rotation steps, each row followed by its count of steps:
The counts run from 0 to 203.
[-0.22 -0.79 -0.26  0.98 -0.96  2.11 -0.80 -0.43 -1.07 -0.35 -1.10  1.39
 -1.36 -1.19  2.63  2.00 -2.08  0.75  2.20 -3.19  0.52  0.94  0.33 -1.20
 -0.92 -1.25  1.78 -1.41  1.46  0.00  0.16 -0.45  1.56  2.55  1.28 -0.75
  0.58 -0.79  1.63 -0.26  1.93 -0.14 -0.82 -0.41 -1.20  0.77  2.23  1.11
 -0.54 -2.24  0.10  0.18 -0.67  0.94 -0.81  0.00  0.08] -> 149
[ 1.27 -0.21  1.19  1.05  1.96  1.47  0.25 -0.25 -1.98 -1.74 -0.39  0.30
  0.46 -0.52  0.10  0.21  0.08  1.34  0.01 -3.12 -1.75  1.37 -0.67 -0.30
  0.49 -3.58  0.36 -2.19 -0.54  2.89 -0.61 -0.96 -0.13  2.71  1.95  0.53
 -0.56  0.97  0.79 -0.29 -0.60 -0.04 -1.90 -0.28  0.08 -0.62  2.26  1.00
  0.55  0.65  0.37 -0.22 -1.38  0.23  1.04  0.13 -2.34] -> 103
[ 1.31 -1.59  1.13  1.04  1.46  1.03 -1.24  0.30 -1.84 -0.22  0.14  1.80
  1.06  0.20  0.60  1.12 -1.23  2.59  0.67 -2.19  0.43  0.75  0.47 -0.14
 -0.81 -0.23 -1.81  1.14 -1.05 -0.10  1.13 -2.03 -1.01  0.25  0.69  1.18
 -0.76 -1.33  1.30 -1.87  0.51 -1.39 -2.12  0.93 -2.17  2.06  1.24 -0.55
 -1.99 -1.70  1.52  0.14 -2.48  0.25  0.99  0.76 -2.20] -> 74
[ 0.38 -2.95 -0.34  1.73  1.29 -0.18 -0.58 -0.10 -1.15 -0.59  1.02  0.20
 -0.62  0.22  1.88  0.80 -3.55 -0.09  1.10  0.17 -0.37  2.62  1.00 -1.30
 -0.29  0.12 -0.33  1.73 -0.89  1.47 -0.75 -1.13 -1.29  0.94  0.17  2.92
 -0.82  0.66  1.70 -2.42 -0.81  1.21 -1.05  0.39 -1.49  1.52  0.31 -0.23
  0.83 -1.53  0.84  0.22 -0.38 -0.75  0.04 -0.94 -2.93] -> 48
[ 0.70 -1.92  1.49  0.75  1.73  1.82  0.03 -0.81 -2.55 -1.66  1.22 -0.64
  1.10  1.35  0.48 -0.33 -1.36  0.45 -1.41 -0.99 -0.08  3.08  1.47  0.11
 -0.92 -0.73  0.12  0.66 -0.04 -0.67 -0.46 -1.88 -0.65  0.41  0.71  1.09
 -1.18  0.02 -0.06  0.66 -1.23  0.60 -0.62  1.65 -2.40  2.47 -0.29 -0.19
  0.44 -0.92 -0.04  0.64 -2.14  0.22  1.14 -1.91 -2.78] -> 65
[-1.22  0.58  0.64  1.87 -0.43  1.09 -0.03  0.49 -0.37 -1.78 -0.01 -0.55
 -0.53  1.13  3.22 -0.67 -2.30  0.48 -1.92 -1.98 -1.18  0.96  1.11 -1.39
  0.27 -1.15 -2.28 -0.97  1.13  0.66 -0.77 -0.79 -0.44  0.90  1.87  2.15
  0.84  0.49  2.69 -1.01 -1.14  0.68 -1.86  1.64 -1.41  1.31  0.08 -0.20
  0.18 -1.43  0.07  0.28 -0.57 -0.08 -0.04 -0.75 -3.03] -> 39
[ 0.88 -0.41  0.02  1.85  0.55  1.18 -1.38 -1.50 -2.34 -1.78  0.32 -1.04
  0.16  1.24  2.54  0.67 -1.69 -0.37  2.05 -2.82 -0.39  1.01 -0.79 -0.62
 -1.44 -1.86  2.26 -0.71 -0.36  0.38 -0.74 -0.08  2.01  0.38  2.72 -0.10
 -1.54  0.43  1.76 -0.64  0.23 -0.06 -0.96  0.48 -0.99  1.39  0.41  1.84
  1.82 -0.89 -0.83 -0.24 -2.13 -0.27 -0.08 -1.79 -0.52] -> 129
[-0.13  1.33 -0.39  1.84  1.47  0.39 -1.62 -0.31  0.06 -2.59  0.03  0.16
 -1.72  0.42  2.19  1.85 -2.27 -0.70  0.67 -3.13  1.10  1.12 -0.17 -0.70
 -0.17 -2.53  0.41 -2.52  0.60  1.22 -0.77 -1.13  1.81  1.10  1.78 -0.13
 -0.82  0.35  1.62 -0.49  0.66 -0.24 -2.41  0.98 -2.16 -0.38  1.65  1.99
  0.84 -0.54  0.12 -0.81 -1.02  0.31  0.55 -0.80 -0.79] -> 127
[ 1.19 -2.32  0.92  1.83 -0.77  1.11  0.83 -0.53 -0.43 -0.20  0.96 -0.36
 -1.36 -0.65  3.33  0.88 -2.12  2.09  0.11 -2.24  1.83  0.48  2.57  0.16
  0.25 -2.27  0.32 -1.78 -0.26  1.34  0.31  0.20 -0.67  3.31 -0.85  0.93
 -0.43 -0.26  1.94 -1.45 -1.68 -0.57 -0.50 -0.47  0.89 -0.77  0.62 -0.55
  1.09 -0.65  1.29 -0.42 -0.45  0.70 -1.36  0.78 -1.48] -> 183
[-1.24 -2.65  1.53 -0.63 -0.74  1.70  0.95  1.59 -1.35  1.00 -1.06  0.66
 -0.22 -0.80  0.43  1.17 -1.22  0.75 -0.46 -2.50 -0.50  0.60  0.83 -0.77
 -0.66  0.00 -0.48 -0.14  1.86  2.33  0.75  0.35  0.38  2.87  0.99  1.67
  1.60  0.26  1.73 -0.42 -0.12  0.52 -0.06  1.17 -1.30  1.42  3.47  0.76
  0.34 -1.80  0.77  0.38 -1.65  1.01 -0.35  0.70 -1.52] -> 10
[ 0.41 -1.31  1.11  1.40  0.99  0.53 -0.96 -0.97 -1.77  0.20 -0.56  2.16
  1.12 -0.56  0.61  2.07 -1.31  2.19  1.25 -2.68  0.09  1.75  0.76 -0.88
 -0.38 -0.60 -0.52  1.14 -1.00  0.63  1.20 -1.47 -1.16  1.03  0.65  1.40
  0.47 -1.74  1.60 -1.43  1.21 -1.13 -2.09 -0.08 -1.77  2.09  2.11 -0.59
 -2.44 -1.58  1.90 -0.35 -1.52  0.24  0.45  1.66 -1.24] -> 75
[ 0.18 -2.14  1.47  0.07  0.08  2.16  0.71 -1.45 -0.81 -0.40  0.21 -0.05
 -0.60 -0.78  1.73  1.65 -2.86 -1.26  0.46 -1.56  1.52  2.22  2.32 -1.12
 -0.73 -1.45  2.58 -0.79  1.26 -0.04  0.53  0.39  1.72  3.12 -0.31 -0.15
  0.37  0.96  0.58  1.37 -0.15 -0.11  0.42 -0.85 -0.25  1.88  2.58  0.95
  1.30 -2.66 -0.06  0.31 -1.02  0.89 -0.84 -0.23  0.09] -> 157
[ 0.92 -3.35  0.75  1.75 -0.27  0.32 -0.21 -1.60 -2.47 -0.07  0.09 -1.32
  1.09  1.48  2.96 -0.05 -2.23  1.57  1.42 -1.32  0.41  0.64  1.23 -0.08
 -1.14 -0.73  0.98  1.35 -0.46 -0.57  1.13 -0.63 -0.85  1.17  0.42  1.56
 -0.94 -0.45  1.82 -0.94 -1.47 -0.09 -0.10  1.49  0.02  2.39 -1.73 -0.11
  0.88 -1.45  0.56 -0.02 -1.58  1.35 -0.85 -0.84 -1.90] -> 203
[ 2.06 -1.20  1.34  0.91  1.83  1.34 -1.20 -1.14 -0.85 -2.46  1.11  0.03
 -0.75 -0.32  2.31  0.49 -0.77  1.03 -1.30 -1.26 -0.33  1.27  0.71  0.28
 -0.16 -1.94  0.14 -1.26 -1.50 -0.51 -0.79 -2.08 -0.54  1.51  1.03 -0.27
 -1.34  0.33 -1.49  0.50 -0.63  0.26 -2.82 -0.52 -1.98  0.44  0.20  0.39
 -0.61  0.34  0.98 -0.78 -2.01  0.72  0.66 -1.86 -2.94] -> 87
[ 1.28 -3.76 -0.04  1.30 -0.08  1.31  0.57 -0.37 -0.48 -0.12  0.76  0.40
 -1.09  0.08  3.94  1.76 -2.81  1.05 -0.72 -0.22  2.48 -0.72  0.87  0.48
 -0.38 -1.44  0.44 -0.71 -0.05 -0.60  0.10 -0.59 -0.74  2.06 -0.38  0.72
  0.58  0.68  0.67  1.22 -1.99 -1.03 -1.26  0.14 -0.35  1.80 -0.75 -0.01
  1.36 -1.81  0.63 -0.73 -1.01  2.61 -1.28 -0.48 -1.46] -> 181
[ 1.07  0.63 -0.79  1.51  1.87  3.02 -0.35 -1.18  0.12 -1.47 -0.57 -0.31
 -1.05  0.27  2.35  0.94 -3.02 -0.56  0.36 -2.35  1.99  0.81  1.14 -1.57
  0.75 -2.98  0.28 -1.60  0.30  0.07 -0.40 -0.50  1.18  1.10 -0.13  0.21
 -0.21  0.12  1.97  0.36  0.97 -1.16 -0.92  0.39 -1.70  0.92  0.95  1.77
 -0.60 -3.63 -0.12 -0.16 -0.07 -0.39  0.36  0.27 -0.58] -> 134
[-0.46 -1.75  0.38  1.01  0.15  3.27 -0.39  0.78 -1.69  0.58  1.56  0.12
 -0.31 -0.86  2.15 -0.04 -1.43 -0.21 -1.79 -2.09  2.79 -0.47  0.76 -2.42
  0.33 -0.85 -0.69  0.14 -0.80  1.90 -0.57  1.13  0.75  0.86  1.28  1.07
 -0.13 -0.11 -1.63 -1.17 -0.41  0.01 -1.72  0.56 -1.47  2.10  0.47  1.30
  1.03 -1.88  0.23  1.59 -0.35  0.76 -0.80 -1.51 -2.56] -> 6
[-0.18 -2.05  1.51  1.25  0.49  0.96 -0.36 -0.95 -1.98 -0.11  1.10 -0.19
  0.41  0.92  0.40 -0.06 -1.04  1.35 -1.26 -2.00  1.62  1.43  1.51 -0.77
 -0.38 -1.05 -0.79  0.70 -1.58  0.54 -0.08 -2.27 -0.35 -0.20  0.68  0.91
 -2.26 -0.34 -1.08 -1.74 -0.30 -0.79 -3.23  1.76 -2.40  2.96  0.35 -0.86
  0.00  1.00  0.79  0.35 -2.31 -0.26  0.79 -1.27 -2.58] -> 72
[ 1.56 -0.91 -0.25  1.19  1.57  2.92 -0.10 -1.43 -1.61 -1.20  0.35 -1.55
 -0.22  0.73  1.61 -0.37 -2.74 -0.92  1.27 -1.96  1.00  1.56  0.73 -2.62
  0.09 -2.39  2.24  0.22 -0.74  1.10 -1.04 -0.51  2.06  1.32  0.73 -0.01
 -2.28  1.03  0.66 -1.06  0.41  0.15 -0.60 -0.33  0.08  2.03  0.73  1.84
  1.92 -2.09  0.07  0.82 -0.97 -1.42 -0.34 -0.86 -0.71] -> 136
[-1.01 -1.47  1.73  0.21  0.65  0.63  0.95 -1.57 -1.97 -1.65 -1.12  1.72
 -0.59 -1.02  0.66  1.39 -1.40 -0.66 -0.24 -1.81 -1.25  3.82  0.36 -1.23
 -0.62 -1.49  1.08 -0.49  0.65 -0.16  0.17 -2.13 -0.07  2.92  0.22  0.23
  0.79  1.21 -0.31  1.61  0.24  0.59 -1.43 -0.72 -2.07  1.96  2.69 -0.32
 -0.89 -0.53  0.67 -0.50 -1.20  0.87  0.86 -1.03 -1.30] -> 84
[ 1.80 -0.56  0.77  0.40 -0.24  4.46 -1.12  0.51 -2.27 -1.70  0.42 -0.63
 -1.13  0.41  2.31 -1.04 -1.57  1.11 -1.64 -2.21  1.27 -0.20  0.98 -0.80
 -0.81 -1.23 -0.10 -1.53  0.68 -1.29 -0.31 -0.41  1.46  0.70  1.63 -0.53
  0.05 -0.04  0.56  0.18  0.23  1.12 -0.90  1.16 -1.69  0.04  0.58  1.21
  0.64 -1.88 -0.44  0.88 -2.09 -0.02 -1.19 -1.67 -1.33] -> 153
[-0.61 -1.66  0.65  0.72 -1.40  2.25  0.46  0.30 -1.39  1.06  0.33  1.39
 -0.92 -0.56  2.17  1.50 -1.40  0.39 -1.54 -2.54  3.66 -0.94  0.49 -1.04
  0.02 -1.94  0.55 -1.46  0.21  1.82 -0.36 -0.15  1.01  1.48  1.22 -0.23
  0.72 -0.04 -0.85 -0.21 -0.57 -1.90 -2.44  0.58 -0.71  2.79  1.06  0.22
  1.96 -0.35  0.10  1.20 -0.81  2.30 -0.75 -0.33 -1.38] -> 166
[ 0.09 -2.30 -0.58  1.85 -0.19  1.26  0.67 -1.55 -2.79 -0.31 -0.34  0.38
  1.46  1.07  3.52  0.53 -2.42  0.71  0.87 -0.63 -1.25  1.97 -0.18 -0.61
 -0.19 -0.05  0.78  1.37  0.13  0.02  0.02 -0.32 -0.80  1.68  0.43  1.89
  0.41  0.67  2.17  0.93 -2.22  0.17  0.01 -0.17 -0.43  3.01 -0.83 -0.47
  0.27 -2.76  0.48  0.49 -0.64  0.85 -0.09 -1.05 -2.00] -> 42
[-0.65 -0.78  0.50  1.63  0.39 -0.46 -0.81 -0.71 -0.38 -1.46  0.68 -1.49
 -0.56  0.99  3.53  0.26 -3.70 -0.41  0.45 -0.52  0.67  1.01  0.99 -1.52
 -0.88 -1.59 -0.49 -0.64 -0.37  0.54 -0.36 -0.64 -0.57  0.65  1.13  1.54
 -0.56  0.49  1.43 -0.99 -0.96  0.23 -1.64  1.03 -1.12  1.77 -1.36  0.86
  1.39 -1.90  0.50 -0.09 -0.40  1.05 -0.96 -2.14 -3.41] -> 201
[ 0.64  0.04  1.22  1.36  0.74  2.47  1.13 -1.36 -1.21 -1.91 -0.98 -0.75
 -0.82  1.21  2.06 -0.72 -1.52  0.83 -0.62 -3.30 -0.41  0.72  1.74 -0.36
  0.37 -3.03  0.69 -2.12  0.01  0.87 -0.19 -2.16 -0.16  2.52 -0.22  0.04
 -1.61  1.89  1.66 -0.71 -0.47 -0.65 -2.31  0.02 -1.05 -0.13  0.44 -0.66
  0.18  0.68  0.47 -1.52 -1.38 -1.14  0.37  1.29 -0.50] -> 111
[-0.20 -3.24 -0.63  1.50  0.42  1.46 -0.41  0.58 -1.33 -0.15  1.30  2.22
  0.24 -0.82  3.36  2.92 -1.84 -0.52 -0.47 -0.31  2.10  1.23  0.45 -0.36
  0.11  0.13  0.09  1.41 -0.16  1.36 -0.04  1.00 -0.81  1.42 -0.11  1.66
  1.64  0.42  0.19  0.81 -2.21 -0.46 -0.35 -0.83 -1.45  2.51  1.06  0.17
  0.74 -2.09  0.08 -0.28 -0.49  0.98 -0.40 -0.22 -1.62] -> 27
[-0.41 -3.02 -0.20  0.72  0.22  1.91 -0.36  0.79 -1.56 -0.87  0.73  2.05
  0.17 -0.22  2.92  1.94 -2.26 -0.41 -1.61  0.21  1.81  0.93  1.30 -0.83
 -0.12  1.00 -0.58  1.03  0.73  0.89  0.25  0.43 -0.96  1.04 -0.59  2.36
  1.62  1.25  1.01 -0.17 -2.27 -0.10 -0.56  0.10 -2.78  2.57  1.88 -0.22
  0.82 -2.38 -0.32 -0.68 -0.92  0.10 -1.19  0.03 -1.11] -> 26
[-2.12  0.27  0.80  1.63  0.64 -0.72  0.26 -0.25  0.34 -1.61  0.22 -1.53
 -1.42  1.27  3.39  0.53 -3.64 -0.84 -0.67 -1.00  1.27  1.16  1.65 -1.01
 -0.39 -2.21 -1.11 -1.53  0.71  1.05 -0.09 -0.98 -0.39  1.19  0.54  1.84
  0.16  0.26  1.49 -0.65 -1.27  0.31 -1.49  1.67 -0.97  1.40 -0.10  0.45
  1.30 -1.30  0.42 -0.06 -0.03  1.56 -0.71 -1.60 -3.19] -> 200
[ 2.25 -1.06  1.06  0.58  1.83  2.47 -1.54  0.09 -3.24 -1.60  0.06  1.77
  0.28 -0.58  0.93 -0.13 -0.45  2.49 -0.19 -1.58 -1.95  1.21 -0.92 -0.66
 -0.63 -0.57 -1.34 -0.50 -0.59  0.11  0.29 -1.25 -0.05  1.45  1.71  0.77
  0.53 -1.07  0.53 -0.90  0.35  0.82 -1.54  0.40 -2.00  0.60  0.99  0.15
 -2.11 -1.71  1.21 -0.08 -2.00 -0.17  1.10 -1.14 -2.79] -> 81
[ 0.22 -3.07 -0.26  2.12  0.60  1.03  0.03  0.29 -1.17  0.78  1.75  2.06
  0.33 -1.74  3.08  2.71 -1.00  0.64 -0.40 -0.90  1.56  1.12  0.51 -0.10
  0.36 -0.61  0.43  0.29 -0.95  1.92 -0.57  1.10 -0.82  2.43 -0.11  1.59
  0.44 -0.26  0.14  0.28 -2.22 -0.47 -0.11 -0.92 -0.02  1.23  0.84  0.54
  1.01 -1.51  1.04  1.11  0.18  1.62 -0.71 -0.45 -2.66] -> 28
[ 2.27 -1.59  2.91  0.91  1.59  1.07 -0.85 -0.43 -1.53 -2.56  0.37 -0.50
  0.53 -0.05  1.40  0.98 -1.35  1.76  0.52 -1.78 -1.75  1.87  1.88  0.77
 -1.05 -1.23  0.10 -0.05 -0.95 -0.68  0.04 -2.02 -1.22  1.96  0.61  0.24
 -1.03  0.20  0.69 -1.47 -0.40 -0.29 -1.66 -1.15 -1.38  0.05  1.99  0.17
 -0.69 -0.13  0.81 -1.96 -3.16 -1.20  0.16  0.31 -1.47] -> 89
[ 0.72 -2.22  0.59  0.20 -0.99  2.06 -0.33  0.66 -2.35  0.80  0.17  0.07
 -1.33  0.13  0.12 -0.42 -0.89  1.34 -0.29 -3.70  2.43 -0.30 -0.16 -0.89
 -1.58 -1.42  0.90 -1.17  0.02  0.95 -0.05 -1.22  1.89  0.98  1.58 -0.20
 -1.84  0.23  0.08 -1.20  1.10  0.73 -1.61  2.36 -1.52  0.91  1.33  0.57
  1.90  0.76  0.20  1.16 -2.77  0.55 -0.16 -1.62 -1.22] -> 145
[ 1.80 -0.55  1.23  1.97  1.50  2.66 -0.44 -0.17 -3.07 -1.76  0.65  0.55
  1.59 -0.08  0.77  0.08 -0.44  1.43 -0.47 -2.63 -0.75  1.17  1.69 -0.64
  0.90 -1.99 -0.11 -0.22 -1.77  1.81 -0.37 -0.87 -0.60  1.68  1.22  0.88
 -0.38 -0.26  0.40 -3.15 -0.54 -0.67 -2.36 -1.02 -0.09  0.11  1.89 -0.15
 -0.21  0.54  1.09 -0.31 -1.93 -1.94 -0.04  1.08 -0.87] -> 96
[-0.40  0.47  0.24  2.40  1.53  1.02 -0.64 -0.70 -1.46 -1.53  0.13  2.14
  0.27 -0.29  1.78  1.32 -1.47  1.13 -0.39 -1.97 -0.63  3.15  0.57  0.04
  0.82 -1.02 -1.77 -0.94  1.19 -0.83  0.40 -0.92 -0.58  1.46  0.11  0.79
  1.64 -2.76  1.98  0.85 -0.43 -0.02 -0.82  1.08 -2.64  0.75  0.64 -0.53
 -1.99 -2.38  0.81  0.62 -0.45  0.99  1.15 -0.39 -3.23] -> 60
[ 0.00 -1.95  1.32  1.93 -1.34  0.96  0.77  0.39 -1.04 -0.65  0.41 -0.82
 -0.94  0.19  2.94  0.31 -2.63  1.36 -0.23 -2.07  1.71  0.67  3.56 -0.94
 -0.46 -1.81 -0.07 -1.65  0.51  1.78  0.17 -0.11 -0.27  2.65 -0.72  1.69
 -0.10  0.16  2.04 -2.73 -1.27  0.16 -0.91  0.03  0.45 -0.45  1.65 -0.38
  1.81  0.53  0.82 -0.51 -0.53 -0.08 -1.75  0.68 -1.20] -> 184
[-1.05 -2.02  0.36  1.94 -1.57  1.53 -0.18 -0.94 -0.26 -0.42  0.67  0.70
 -0.98 -0.48  5.10  1.59 -2.52  0.34 -1.22 -0.91  0.88  0.10  1.24 -1.73
  0.36 -0.92  0.28 -0.41  0.63 -0.55 -0.39  0.31 -0.84  2.35  0.20  0.81
  0.65  0.81 -0.34  1.34 -0.99 -0.30 -1.53 -1.10 -1.14  2.32 -0.16 -0.09
  0.11 -2.31  0.23 -0.40  0.04  1.74 -1.05 -1.32 -2.03] -> 20
